Rows are one point carried round by a steady rotation, each followed by how many steps it has turned.
The counts run from 0 to 717.
[  1  31  33  28 -12  28  -5 -15  -8 -28  25 -21 -17 -28  -7  36  21  12
   5 -10 -17   9   9  -7   5  11  -6 -63 -23  22 -25   6  25   6 -12   4
  40  45 -10  36 -34 -20  30  -4  42] : 96
[-24  18  19   7 -32  18 -17 -12  24 -13   4  11 -24 -20 -27  29  16   1
 -10   7 -14   5  71  27 -11  -7 -30 -59   5  -1 -10  27  12 -26   2  24
  27 -21  11  19   7 -17  42 -21  41] : 372
[-17  23  25  23 -29  32 -25 -17   0 -46  25  -5  -7 -35 -13  29  -2  22
 -11   1 -29 -20  53  30 -12  15 -11 -54  11   0 -18  16   4 -14 -24   2
  28  38  -4  32 -14  -6  42   5  12] : 76
[  0  13  12  34 -29  37  37 -14  33   3  14 -24 -20  -1  -8  17  35 -36
  -6  22  -6  17  29  25 -13 -42 -23 -40 -19 -25  -2  22  20 -15   1   9
  18  27 -27  26  -8 -23  18  -6  53] : 567
[-25  12  12  21 -36  17  28 -15  26 -10  -2 -10 -20   9  -8  13  43 -33
 -16   7  23   3  74  17   7 -41 -42 -36  12 -14  10  15  15 -13 -16   6
  19  19 -16  15  38   6  16 -28  34] : 39
[-28  11  48  42 -30  22 -43 -39  -1 -31   6  -7 -32 -27 -15  23  22  12
   1   0   6   4  35  27  22   6   0 -41   0  15   3  18  27   9  -7  19
  25  13  -9  26   7  -9  16   5  59] : 213
[-19  18  20  28   0  28  19 -12  44 -19  18 -38 -26 -11   1  27  20  -4
  23  27  -6  11  36   2  -2 -15  -4 -32 -31 -30 -30  43  -2 -20   8 -17
  10  23 -30  49   9  17  10   1  49] : 139
[-39  12  16  43 -42  -6  -7 -35 -37 -30  -2 -14 -33 -33  -8  15  12  -7
   4  -9  14 -17  43  27  29  -2  -2 -53  -8   6   9  15  23  -4 -23  24
  19  10   6  14  29   0  18 -20  46] : 218
[-31   7  25  36 -28  15  30 -39  28  -4   7 -36 -19  -3 -11  31  44 -31
   9   7  29  14  17 -11  30 -26 -16 -32 -11   2   6   8  36  -1  -3   4
  24  26 -12  25  34  24  -3 -26  56] : 337
[-25  32  33  -9  -2  19  14  -2  16 -34  17   4 -31 -10   5  52   5  -2
 -33 -15   9  -4  77   8 -13 -12 -26 -58  13   3 -10  28  -8   0 -20   4
  15  24  14  22  24  22  28 -24   5] : 487
[-28  24  30   0 -30  33 -23  -8  28 -23   2  -9 -33 -11 -25   6  28  -1
 -10  11 -11   3  85  24 -12  -3 -34 -50   1  -6   6  15   8 -13 -12 -14
  43   8 -12  22  17 -12  34  -1  27] : 56
[-38  23  49  33 -28  18  -2 -38  49 -12  21   0 -48  -4  -8  30  27   9
 -16   3  13   4  36  10  -5 -16   1 -35  -2 -23  -8  34  17  20  -2  25
  22  13 -18  24  26  17  15   5  44] : 347
[-11   2  12  13 -37  37   7 -25 -28 -20  18 -17   2 -22   0  29  31 -25
 -27 -12  -1  -4  41  17  22 -15 -39 -55  13  42  18  -7  34 -11 -18  10
  35  29  10  24  -6 -12  29 -27  23] : 401
[-19  12  19   3 -15  28  23 -16  34 -24  14 -42  12 -10 -23  50  23 -33
   7  -1  -2  12  35 -18   3  -4 -37 -52  14  19   4 -10  20 -18 -25 -22
  37  38   4  15  15  13  20 -36  22] : 179
[-34   5  23   1 -15  35  21 -28  26 -26  19 -24  -2 -11   2  54  14 -36
 -25  -2   9  -4  59  15   1 -22 -29 -35  28   5  20   7   7 -11 -22  -8
  18  31  10  26  33  37  13 -19   6] : 493
[-24  28  53  32  -5  15 -10 -11  16 -34   5  -8 -24  -1   1  31  44  19
  -7 -11  25  23  37 -18  27   3 -13 -32 -14  19 -25  19  26  19   0   2
  15  33 -23  26  14  17   9 -16  61] : 326
[-18  19  21  41 -38  11  20 -10  -9 -19   4   2 -31   7   8 -14  52  -3
 -27  -4  24  -1  66  22  16 -37 -31 -42 -10 -10 -10  18  24   5  -8  20
  17  28 -34  18  17 -12  19 -12  46] : 556
[-25  33  43  38 -14  11  12 -19  58 -22   9 -10 -35  -1 -19  19  27   2
   8   8  13   9  37   3  -6 -14   0 -39 -10 -32 -22  28   4   8 -13   5
  17  35 -29  16  31   7   8   1  47] : 345
[-23  11   9  25  -7   5  20  -8 -32 -54   1 -23  -1 -20  15  44   8  -8
   6 -10  16  -3  53   4  31  -4 -20 -43  -1  26 -13  20   3 -10 -23  -4
  -7  40   0  29  21  28  11 -41  36] : 310
[-43  22  39  21 -22   5 -19 -18  34 -18   1 -10 -42  -6 -18  14  31  18
   9  11  10  10  57  -4   9   0  -9 -44 -18  -9 -12  35  13  -6   5   9
  27 -12 -11  30  30  11  20 -13  59] : 666
[-35   0   5  59 -47   9  12 -38 -11 -35   3 -38  -5 -18  -6  -1  24 -18
  16  16  11 -21  38  16  32 -14  -3 -33  -3 -12  -4   8  24 -20 -28   1
  10  41 -27  23  32   9  14  -7  41] : 222
[-24  26  46  26 -19  18  -6 -18  34 -10  -5   5 -47   0 -12  22  38   2
  -7   5  20  24  59  12   6 -19 -19 -34  -7  -7  -3  32  14   7  10  17
  17  -3 -21  18  30   0  12 -13  61] : 349
[-18  22  21  54 -44   5  13 -33  13 -14  27 -17 -27 -28 -20  21  15   6
  20   3  -7  -7   3   1   3  -3  10 -56 -22 -21 -28  24  28 -13  -6  30
  31  22 -11  29  -5 -15  22  -6  52] : 230
[-26  24  27  16  -5  25   2  -5  29 -17  20  -4 -24  -3  14  22  35  27
  -8  15   8  16  53 -10  10  -9 -22 -37 -25  -2 -44  36  10 -10  27  -2
  17   1 -23  52   0  10  29 -15  51] : 461
[  3  14  28  24 -33  51 -13 -20  30 -20  21  -4   8 -21 -18  44  26   1
 -10   0 -26  15  33  17 -11   1 -39 -50  16  20 -24   9  24 -21   1   9
  32  23  -5  22 -33 -27  42 -12  42] : 390
[-33  14  10   7 -23  14  32 -14  14 -35  20 -12   3 -17  -4  58   6 -28
 -17 -15   9  -8  53   5   1 -14 -34 -56  27  16   5  10   5 -16 -34   1
  17  30  20  13  29  32  20 -48   5] : 176
[ -1  24  15  34 -27  27  39 -14  31  -7  24 -13 -37 -14   1  22  14 -22
  -7  12 -11   1  28  32 -28 -41  -7 -56 -19 -44 -16  38   3  -9 -16  23
  21  37 -20  26  -4 -17  18   4  32] : 569
[-28  20  23  18  -9  15  19  -1  14 -30  22  10 -25  -4  26  25  24  19
 -22   3  17   0  70   4   5 -23 -25 -33 -13 -12 -41  45  -1 -12  12  15
  -3  14 -18  46  12  28  25 -22  32] : 463
[-33  16  30 -18  -3  39 -19 -17 -11 -32  16 -21 -35 -30   7  41   6   4
 -20   0 -11  -1  64  18  -5   7 -15 -59 -14  11   6  25   5  -6 -11 -16
  36  10  15  55   0  19  35  -1  13] : 283
[-41   9  38  24 -11  14  -4 -35  -9 -19  -3 -26 -38  -6   5  26  38 -10
  -8  -5  36  14  47   3  39 -12 -15 -32 -12  19  16  15  27  17   0   2
  14  12  -7  34  35  28  -2 -20  53] : 648
[-24  25  25  21 -11  24   9  -3  26 -26  18   2 -23   1  19  21  34  23
 -19   9  11   8  68  -3   7 -14 -29 -32 -13  -8 -46  39  -1 -12  19   1
   3  12 -25  48   6  19  26 -23  46] : 462
[-49  17  17   5 -29   5   3 -27  20  -7   1 -16 -47  -8 -27  13  28 -18
   1   4  16  -4  63   7   4 -16 -21 -58 -13 -12  15  22  26  -4  -6  14
  39 -15   9  21  47  13  16 -25  32] : 354
[-23   3  28  17  -4  20  -7 -13 -35 -40  -1 -20  -4 -18  14  45  26  -2
  -8  -4  15  20  53   4  37   8 -29 -36  -1  50  -9  17  19  -8  -3  -4
   5  14   0  40   7  19  15 -39  57] : 308
